[ 4.28  3.51  1.34  4.53  7.29  3.68 -1.52 -4.56  2.86  2.21 -0.82  3.12
  0.78 -0.27  1.81 -0.90  0.16 -1.05  2.61 -1.10 -3.20  0.97  0.47 -0.41
  1.67  0.57 -1.19  1.59  0.68 -0.90  1.94 -0.60 -0.20 -1.22  0.22 -1.04
 -3.13 -1.55 -1.98 -1.97 -5.00  0.36 -1.28  2.63  2.95 -0.20  2.25  1.46
 -0.77 -1.97  1.04  7.10  2.90] : J155
[-0.23  1.75 -2.56 -1.30 -1.88  2.20  1.48  3.07 -1.79 -2.46  2.46  2.92
  2.63  0.75 -1.45  2.43  1.44  1.15 -2.42  2.93  1.92  1.97 -2.77 -1.18
  0.77  2.86 -2.52 -1.54 -2.17  1.02 -2.11  0.50  3.20  1.38 -1.86  1.43
  0.89  1.28  0.81 -2.05  0.44  2.56  1.49 -2.40  0.87  2.26 -0.89 -1.19
  1.59  1.62 -3.21  0.70 -2.48] : J110
[-2.05 -4.43  3.66  0.05 -0.63 -3.00 -2.39 -2.91  1.77  3.21 -3.94  3.04
 -3.22 -1.79  1.94 -3.92 -2.73 -2.17  2.93 -3.38 -1.66 -3.87  4.45 -4.77
 -2.43 -5.06  0.05  2.19  3.53 -1.79  2.93 -1.14  3.24 -2.43  3.20 -2.30
 -0.26 -1.63 -0.20  4.56  1.72 -4.54 -2.48  2.89 -3.21 -3.90  0.12  1.81
 -2.71 -2.40  2.39 -4.52  3.68] : J308
find: [-0.23  1.75 -2.56 -1.30 -1.88  2.20  1.48  3.07 -1.79 -2.46  2.46  2.92
  2.63  0.75 -1.45  2.43  1.44  1.15 -2.42  2.93  1.92  1.97 -2.77 -1.18
  0.77  2.86 -2.52 -1.54 -2.17  1.02 -2.11  0.50  3.20  1.38 -1.86  1.43
  0.89  1.28  0.81 -2.05  0.44  2.56  1.49 -2.40  0.87  2.26 -0.89 -1.19
  1.59  1.62 -3.21  0.70 -2.48] | J110
find: [ 4.28  3.51  1.34  4.53  7.29  3.68 -1.52 -4.56  2.86  2.21 -0.82  3.12
  0.78 -0.27  1.81 -0.90  0.16 -1.05  2.61 -1.10 -3.20  0.97  0.47 -0.41
  1.67  0.57 -1.19  1.59  0.68 -0.90  1.94 -0.60 -0.20 -1.22  0.22 -1.04
 -3.13 -1.55 -1.98 -1.97 -5.00  0.36 -1.28  2.63  2.95 -0.20  2.25  1.46
 -0.77 -1.97  1.04  7.10  2.90] | J155
find: [-2.05 -4.43  3.66  0.05 -0.63 -3.00 -2.39 -2.91  1.77  3.21 -3.94  3.04
 -3.22 -1.79  1.94 -3.92 -2.73 -2.17  2.93 -3.38 -1.66 -3.87  4.45 -4.77
 -2.43 -5.06  0.05  2.19  3.53 -1.79  2.93 -1.14  3.24 -2.43  3.20 -2.30
 -0.26 -1.63 -0.20  4.56  1.72 -4.54 -2.48  2.89 -3.21 -3.90  0.12  1.81
 -2.71 -2.40  2.39 -4.52  3.68] | J308

[-3.11  0.66 -1.46  3.33  0.85  5.81] -> J110
[-3.20  2.83 -0.89  1.54 -3.46  3.99] -> J194
[ 3.34  0.22 -1.02  1.70 -2.93  4.32] -> J969
[ 0.23 -3.37 -0.58  6.27  5.66  2.11] -> J725
[ 0.23 -3.36  0.31  6.63  5.24  1.08] -> J518
[ 3.38  3.35  1.15 -3.36  2.14 -4.85] -> J308
[ 3.35 -2.35  1.07  5.81  2.31 -4.75] -> J791
[ 2.59  0.33  1.38  3.60 -2.40 -5.61] -> J840
both J518 J308:  | [-3.36]
find: [-3.11  0.66 -1.46  3.33  0.85  5.81] | J110
both J725 J518:  | [0.23]
both J791 J308:  | [3.35]

